In the rows, 128 means zero.
One turn or mirror swaps these rows in pairs. Which row does each one swap with?
j_120: [118 147 119  99 107 132 129 111 131  98 134  92 108 143 137 160 154 117
 110 111 118  92 136 133 178  99]
j_559: [119 123 132 159 158 120 148 141 117 146 128 138 120 104 158 116 130 110
 135 113 131 160  93 124 139 145]
j_800: [106 136 145 118  77 101 118 106 100 160 127 115 113 131 122 180 134 139
 117 118 139 105 132 122  97 140]
j_544: [110 149 146 125  80 118 114 124 101 162 135 128 127 119 128 177 150 143
 119 119 144 124 140 117 101 135]
j_411: [111 122 148 135 130 113 139 134  90 108  90 139 109 137 153 123 114 114
  84  82 154 133 151 112  86 134]
j_888: [103 146 146 104  90 112 122 113 119 156 107 129 126 114 114 176 161 134
  98 140 139 104 123 114  94 122]
j_902: [111 134 147 136 113 139 143 125 121 101  83 141 125 125 149 124 117 149
  82 102 166 125 163 104 110 122]
j_796: [133  94  88 134 126  99 126 119 117 132 174 143  75 118 138 178 141 118
 135 105 123  98 135 144 131 150]
j_729: [120 113  91 144 129  81 140 120  76 120 133 126  99  99  98 122 119 144
 125 112 149  86 112 133  94 144]
j_831: [ 77  98 107 134 110 117 173  92 134 107 135 113  81 139 126 156 118 100
 102 108 112 104 105 144 102 145]
j_639: [ 78 133 140 112  84 119 105 127 107 142 128 122 110 115 107 180 139 140
 118 134 132 109 150 123  99 127]
j_62: [108 126 156 142 120 133 138 122 116  96  84 149  96 138 160 124 123 140
  96  94 156 139 146  84 104 127]
j_322: [137  97 103 121 115 103 143  94 140 123 164 163  80 106 157 152 156 133
 136 113 125  98 130 123 130 138]
j_308: [ 96 107 178 106 171 120 114 109 128 125 122  91 105 159 115 156 129 137
 104 126  90 101 124 124 128 129]
j_177: [109 127 114 152 150 127 154 132 112 127 144 139 126  96 154 111 121 106
 139 108 131 144 103 159 126 139]
j_98: [103 132 157 128 173 139 129 115 111 132 101  80 109 138 110 173 120 131
 101 123  92 116 119 134 141 131]
j_601: [124 150 116 149 151 145 142  57 117 114 126 125 100 138 139 141 139 123
 112 118 155  95 162 150 123 108]
j_735: [105  84  99  98 167 125 117 169 147 100 130 116  93 131 141 140 131 124
 110 114 130 125 105 119 135 126]
j_329: [ 98 125 122 169 151 127 156  77 144 108  99 128  70 129 148 158 149 131
 102 112 140  71 121  94 102 135]
j_581: [113 128 134 122 118 136 133 120 111  97  78 123 123 142 143 117 116 133
  81  98 170 133 138  98  96 126]
j_301: [ 91 135 146 139  86 109 118 122 102 160 114 116 107 124 125 186 115 141
 120 136 145 110 131 123  87 131]
j_965: [108 130 103 117 151  70 158 127  74 142 120 145  80 138 151 156  99 132
 116 137 146  93 108 120 144 111]
j_660: [114 118  84 121 154  76 148 133  72 142 136 150  84 141 131 148 106 128
 112 125 155  99 107 134 130 129]
j_874: [109  99 108 145 132  65 150 139  90 123 129 125 122 110 108 111 115 148
 116  99 125  93 109 133  96 150]
j_714: [ 92 125  68 131  99 137 119 103 117 141 118 118 126 112 131 157 141 123
 113 129 134 106 161 104 144  91]
j_498: [111 123  97 118 159  80 160 127  64 135 138 153  83 139 132 152 107 127
 125 128 146  84 113 133 123 129]
j_27: [163 132 128 130 133 126 125 146 104 131 105 111 111 109 126 124 159 183
 105 111 141 122 100 112 147 112]
j_917: [ 84 122 141 129  98  89 120 119 110 123 131 126 120 127  97 162 133 157
  83 117 142  95 146 132  86 152]
j_192: [124 154 139 134 110 146 124 125 100 124  72 133 109 128 167 124 132 131
 121 108 152 140 121 109 111 118]
j_515: [ 90 108 122 151 129 117 174  89 124  98 128 110  65 152 135 150 100 107
 108 100 113 112  89 115 121 149]
j_91: [111 124 152 136 118 126 124 135 120 100  91 131 114 140 135 107 113 127
  82 108 164 121 139  94  86 133]
j_991: [160 113 127 132 128 134 128 152  98 131 117 127 109 123 132 123 177 174
 115 105 133 114 107  99 147  99]
j_110: [ 94 121 120 133 132 133 107 130  96 102 115  96 100 120 140 177 128 141
 109  75  95  81 153 153 138 132]
j_834: [121 151 127 174 151 119 137  85 123 110  88 133  64 142 168 156 141 142
 100  99 131  92 106 117 116 131]
j_490: [121 151 111 150 150 119 155  52 104 107 107 131 101 127 139 145 134 107
 106 117 141  82 163 124 133 128]
j_679: [141  84 104 126 117 106 145 105 140 108 157 159  85 109 164 150 150 123
 129 106 116  88 149 136 142 149]
j_121: [131  94 106 111 164 145 130 145 166  93 108 133 103 123 138 129 138 124
 104 113 132 116 105 101 150 138]
j_688: [103 145 101 132 157 133 149  54  98 116 128 144 102 136 153 145 151 106
 130 109 150 111 156 119 114 115]
j_958: [112 133 116 159 142  81 130 107 153 128 154 133 133 121 124 131 155 131
  95 160 151  79 130 135 139 133]
j_889: [101  80 148 156 131 109 147 113 119 136 102 117  95 142 146 139  96 151
  99  94  98 122 133  82 135 143]
j_982: [125 123 136 146 144 125 144 147 104 134 147 125 115 100 149 116 119 106
 134 108 106 157 104 152 137 131]
j_481: [104 131 111 163 136 140 133  81 141  97  78 132  80 123 147 164 149 138
 101 119 122  79 105  98 124 131]
j_641: [118 115 122 149 137  78 117 126 146 128 166 131 129 115 115 123 150 127
  88 148 145  95 146 142 142 127]
j_876: [154 116 136 101 148 152 153 120 122 132 119 141 102 114 121 118 140 166
  80 141 112 104 110 132 141 101]
j_161: [105  89  98 142 130  96 145 130  81 120 143 137 103 107  93 118 128 138
 127 108 145  81 111 110  96 142]
j_682: [130 112 129 104 136 142 166 113 118 129 128 130 102  97 121 123 121 161
  68 137 106 118 121 148 142  99]
j_713: [ 94 125 136 115 147 151 116 144 101 121 122  86 104 117 143 168 145 130
 129  82  98  86 152 150 141 122]
j_877: [125 143 122 120 117 136 140  98 146  96 125 101 100 139 150 160 165 111
 103 110 122 122 129 138 174  98]
j_353: [159 137 101 146 127 116 125 142 115 137 105 121 125 116 139 121 175 164
 106 124 139 120 102 117 133  93]
j_472: [118 130 121 152 141  67 138 118 154 108 154 145 119 127 120 129 150 127
  87 157 157  92 125 120 142 126]
j_108: [123 133 125 103 112 122 140 124 141 105 106 104 103 159 169 157 156 118
 107 106 124 105 128 132 178 100]
j_299: [ 82 150 117 111 140 134 111 127 114 114 113  97 113 104 110 165 133 136
 104  91 101  74 137 168 127 131]
j_215: [ 90 136 172 121 176 126 135 102 127 129 109  93 112 150 113 165 107 139
 126 114 119 102 109 139 135 141]
j_743: [151 110 137  96 134 136 154 120 129 138 121 142 104 108 120 111 134 163
  79 132 112 112 106 133 149 110]
j_884: [105  85  94 118 161 133 125 164 151 108 124 117  97 129 148 163 135 121
 113 131 123 121  93 120 142 138]
j_925: [ 87  91 135 154 155 109 151  93 122 151 112 128 102 138 133 127 101 139
 106 108 108 113 106  72 143 148]
j_20: [109 123  87 128 126 137 110 100 102 155 142 112 122 128 130 139 145 122
  99 114 126 103 166 125 160  89]
j_210: [119 127 140 157 158 132 143 141 110 142 129 119 123 112 163 110 115 120
 132 100 117 154 108 151 136 143]
j_227: [133 123 139 158 144  76 115 131 157 121 153 127 118 130 131 134 152 144
  92 157 140  95 112 134 150 124]
j_78: [ 83 104 128 138 131  93 162  94 130  91 128 105  81 149 126 157 102  91
 119 101 113 107 108 133 130 149]

j_917 is swapped with j_192
j_472 is swapped with j_982
j_639 is swapped with j_62
j_108 is swapped with j_831
j_481 is swapped with j_110
j_353 is swapped with j_874
j_490 is swapped with j_98
j_411 is swapped with j_888

